Rotation paths and how fast each direction turns (degrees per step):
Each turn is a multiple of 5 degrees from 10 to 175, or 0.
Each row of a path follows its step; steps can be skipped.
Path 1:
step 0: -3.233	-0.675	0.240	-4.433	2.363	0.728	-1.303	2.484	-4.244	-3.855	-1.485	-3.687	-4.044	-0.174	0.580	-2.279	3.924	-0.204	1.767	-2.239	-2.697	-1.335	-0.098	1.503	0.990	-1.501	0.127	-3.345	0.063	-6.373	0.414	1.386	0.331	3.283
step 3: -0.240	0.370	-0.243	-1.691	0.007	0.174	-0.728	0.269	-2.757	1.035	1.290	-1.538	-4.895	-1.779	3.950	-1.445	-1.032	-7.187	2.840	-4.043	-0.512	5.820	-0.707	-3.393	-1.128	1.423	0.462	2.113	1.548	-4.069	0.601	-0.869	1.255	0.482
step 10: 0.930	7.247	-1.061	5.535	-1.178	-0.598	2.674	2.541	-1.542	1.941	-4.237	2.250	1.239	-0.384	2.289	0.075	2.111	-4.168	1.767	0.044	-2.834	-0.826	-1.738	4.255	0.561	-0.478	2.506	-0.640	2.096	-0.975	0.832	-0.752	-1.323	-2.712
step 11: -1.432	0.360	2.199	2.433	1.818	-0.917	2.949	-4.958	-7.224	-1.718	-3.363	0.298	-0.892	0.634	-0.995	-0.988	3.493	-4.462	3.183	0.182	2.800	0.139	-0.151	-1.264	-2.441	2.849	2.502	0.935	0.639	-3.623	-0.348	1.844	-1.825	0.689
step 13: 2.829	0.668	-1.908	-1.993	-0.323	-2.604	0.958	1.804	-1.343	-6.048	-1.251	1.294	1.137	-1.556	2.335	2.178	4.002	-1.766	1.754	1.842	-5.029	1.414	3.820	5.889	1.900	-3.266	-0.081	-1.259	0.040	-0.866	2.308	-0.003	-0.264	2.848
step 14: 2.371	5.014	-2.519	1.730	-3.818	-1.295	4.553	0.900	-3.075	-3.883	-0.308	-3.145	1.045	1.446	0.575	-1.869	0.019	-3.713	2.947	0.707	-3.713	1.541	-0.926	-3.143	0.391	0.602	3.230	1.926	-3.969	-0.624	1.860	-1.969	-2.476	-1.138
step 15: -1.862	4.015	1.051	-0.077	-1.034	-2.284	-1.593	-2.950	-1.641	1.996	-1.178	2.750	-0.579	-0.222	4.032	-1.039	3.504	-4.694	2.663	-5.992	0.328	0.987	-0.988	-0.372	3.007	5.815	1.635	1.109	-2.512	-0.707	1.972	1.175	-2.138	0.460
step 16: -2.061	-0.831	-2.487	-1.476	-1.411	-1.788	-1.669	-5.468	0.698	0.008	-1.591	0.489	-3.481	0.053	0.383	-0.014	1.090	-2.062	6.158	1.274	-1.458	2.725	2.910	1.086	0.321	0.508	0.982	-4.643	3.585	-5.917	1.447	1.973	0.200	2.398
step 17: -0.511	-0.305	-4.163	1.331	1.975	-2.512	2.148	1.772	-1.792	-1.344	0.125	-0.885	2.312	1.008	5.168	-3.604	0.775	0.640	2.392	2.848	-5.578	0.343	6.233	-1.734	-0.765	0.806	-2.170	-2.918	-2.000	-0.952	-1.064	0.596	-0.860	4.306
step 18: -2.858	6.166	-1.421	-2.233	-1.509	0.811	0.236	4.925	-1.448	-2.608	-0.949	1.738	2.266	0.707	0.754	-0.437	3.130	-1.735	3.496	-2.007	-0.834	-3.061	0.627	0.037	0.438	-0.752	-0.584	0.898	-3.655	-2.977	2.036	-6.114	-0.702	3.602
Directions:
-0.710	-0.334	0.019	-0.074	0.279	-1.260	1.695	-2.021	-0.267	0.077	0.403	-2.012	-0.141	-1.365	0.676	-1.050	-0.901	0.294	-0.429	0.379	-0.906	-0.423	0.024	-1.969	-1.230	-0.638	-0.496	0.715	-0.838	0.405	0.028	0.144	0.122	-0.691 : 135
-0.014	-0.873	-1.371	1.660	0.193	0.113	-0.523	-1.718	0.039	0.469	-0.503	1.132	0.111	-0.728	-0.566	0.117	-0.693	-2.154	-1.055	-1.582	2.086	0.285	0.041	-0.680	-0.197	-0.049	0.162	-0.447	-0.420	-0.847	0.525	-0.174	-0.667	-0.532 : 85
0.219	0.734	1.811	1.409	1.733	0.264	0.195	0.383	-0.871	-1.297	-1.526	-0.935	-0.388	-0.096	-0.926	-0.359	-0.922	0.217	-0.674	-1.147	-0.145	0.325	-0.348	1.192	-1.441	0.128	-0.865	-0.869	0.673	0.354	1.130	-0.698	0.971	0.127 : 35
-0.013	-1.197	0.833	0.210	0.116	0.663	-0.203	0.156	-0.656	-0.100	0.932	-0.008	1.400	0.840	0.481	1.700	-0.077	0.369	0.754	-1.147	-0.139	0.780	1.566	0.043	-0.839	-2.328	0.743	1.411	-1.298	-0.037	1.056	-0.731	0.472	0.123 : 65
-0.126	-1.196	0.992	-0.751	-0.655	-0.012	-0.624	-1.958	0.840	0.009	-0.663	-0.580	-1.861	1.909	0.429	0.792	0.864	0.778	-0.013	-1.240	0.120	-1.342	-0.473	0.120	-0.330	-0.214	-0.069	-1.198	-0.244	0.644	0.703	1.064	-0.935	0.755 : 95
0.383	-0.495	0.338	-1.242	1.067	-1.190	0.332	-0.635	-1.235	0.532	-0.953	0.864	0.933	-0.903	1.041	-0.119	1.114	0.008	-1.361	-0.359	0.712	-0.342	1.395	1.952	0.156	1.055	-0.563	0.849	-0.985	1.380	-0.775	0.451	-0.072	0.558 : 160
0.041	1.098	-0.008	0.620	-0.623	-0.856	0.733	-1.060	0.125	0.551	-0.183	1.102	1.301	0.375	-1.704	0.789	0.724	-1.093	0.289	0.332	-1.919	0.629	-0.353	-0.483	-0.554	0.413	-0.727	0.265	-0.144	0.242	1.044	1.032	0.154	2.480 : 10
Path 2:
step 0: 0.089	1.575	5.935	-1.139	-0.142	-0.411	1.249	-1.237	-1.141	-0.756	0.569	3.978	1.510	0.994	-0.351	3.097	1.942	2.180	-3.080	-1.238	2.068	5.362	-1.187	-2.871	0.355	-2.501	-0.303	-5.649	1.267	4.621	-4.453	-2.792	-1.213	-1.097
step 2: -3.424	1.218	3.072	3.507	1.943	-1.482	-3.661	1.050	-0.156	1.421	-1.731	2.871	2.729	4.345	1.141	0.909	-1.802	3.492	-3.961	0.829	1.788	-1.883	4.896	1.218	0.622	-4.598	-1.289	4.236	2.129	2.201	-3.229	0.326	-1.389	0.049
step 3: -1.048	0.150	3.736	-2.691	-0.841	0.612	0.283	0.421	0.068	0.669	-1.646	2.773	2.418	0.534	-2.443	-3.638	1.128	0.984	-5.023	1.053	3.644	-1.102	4.683	-0.774	3.483	-2.497	3.340	3.952	1.762	3.579	-1.885	2.522	2.543	4.758
step 4: 1.964	2.723	2.971	-0.583	0.165	0.503	0.391	3.885	0.169	-2.852	-1.333	-0.682	3.771	0.243	0.882	-3.430	0.634	-1.035	1.684	1.999	3.064	0.759	2.496	1.837	0.622	-0.726	0.524	2.229	0.028	-1.525	-4.679	0.087	0.688	9.688
step 6: 2.975	3.711	-1.981	1.038	-2.187	-5.035	-0.236	-3.959	-3.886	0.427	1.455	5.184	-2.281	-1.792	2.829	-3.282	1.749	-0.970	-2.682	-2.695	1.437	-2.327	-2.858	1.390	3.020	-0.379	1.245	0.564	-0.144	-1.044	-2.455	-0.557	-0.116	5.079
step 7: 3.788	0.599	1.891	0.894	1.194	-5.043	-0.716	-1.824	2.052	0.698	-0.085	3.801	1.922	0.821	5.719	-1.104	1.003	-0.708	0.072	-2.324	0.514	-1.745	-1.045	3.804	4.713	1.390	-0.972	-0.625	-2.721	-2.392	-7.003	-0.424	1.011	-1.255
step 9: 0.278	-1.268	2.727	3.672	-0.679	-1.417	-2.389	-1.355	0.761	-0.154	-0.631	-1.630	4.875	3.376	1.498	-0.675	-3.728	2.901	-1.204	-2.794	1.541	-2.676	-6.780	-2.785	1.692	1.898	0.885	-0.317	-3.546	1.165	0.046	0.960	-1.734	4.994
step 14: 1.114	3.182	2.649	2.231	4.043	-1.699	-2.965	1.965	-2.403	-2.860	2.566	4.744	4.214	-4.978	2.428	0.414	1.386	3.241	-2.170	1.420	1.660	-1.089	-1.693	-1.045	2.575	0.051	0.635	2.653	3.248	1.420	2.448	-1.584	2.720	2.265
step 15: 3.315	4.291	4.490	-0.724	2.609	2.063	-4.454	2.374	0.009	-2.393	-3.050	4.849	3.886	-1.097	4.211	-1.328	0.280	1.869	-0.315	-1.521	4.252	-0.998	2.683	-0.797	0.425	-3.003	-0.010	0.787	-0.585	1.423	-0.910	-3.174	-1.293	-2.631
step 16: 5.007	3.289	2.675	-3.537	-0.903	2.648	-1.630	-1.436	-2.685	0.535	0.412	3.175	2.542	1.552	-2.871	-0.738	0.579	0.058	-1.820	0.231	6.481	0.255	-1.518	-2.474	0.404	-4.606	0.088	-2.426	0.155	4.574	-3.974	-0.975	0.334	1.345
Directions:
-0.442	-1.628	0.514	-0.013	0.108	-0.434	0.078	-0.539	-0.503	1.544	-0.149	-0.511	1.659	0.647	1.197	0.171	0.326	-0.163	0.762	0.342	0.138	0.595	0.117	0.895	1.158	-0.360	0.086	1.098	0.899	-0.188	1.003	2.229	2.080	-0.351 : 70
-0.814	0.250	1.570	0.482	1.170	-0.031	0.920	-0.443	-0.365	-0.105	-0.482	-0.038	-0.937	1.465	-0.025	-0.806	0.897	1.801	-0.354	0.825	-1.628	-0.384	-0.870	0.756	-1.034	-0.091	0.277	-1.960	-1.206	0.091	0.416	1.254	0.234	-0.048 : 35
-0.142	-0.766	0.184	-2.761	-1.030	-1.120	-0.459	-0.691	-1.125	0.420	0.144	-0.203	0.657	-0.130	-0.762	-0.455	-0.634	0.266	-2.174	-1.503	-0.289	0.440	0.030	0.255	0.369	-1.066	-0.517	-0.490	-1.513	-0.334	0.750	0.109	-0.611	0.442 : 110
1.471	0.344	-0.816	1.125	0.934	-1.276	-0.945	1.872	-0.037	0.528	0.521	-0.571	1.056	-0.363	-0.411	0.968	-0.723	0.002	-0.012	0.034	-1.196	-1.005	-0.529	-0.044	-0.712	-0.623	-0.810	-0.424	-0.815	-0.963	0.034	0.248	1.330	2.094 : 140
-1.616	-0.432	-1.179	0.608	0.397	-0.724	1.462	0.201	1.363	-0.248	0.544	0.052	0.740	0.367	-0.012	-1.083	-0.511	-0.947	1.039	-0.861	-0.118	-0.571	-1.780	-0.786	1.910	-0.552	0.676	-0.798	-1.107	-1.007	0.658	-0.627	-0.345	-0.553 : 25
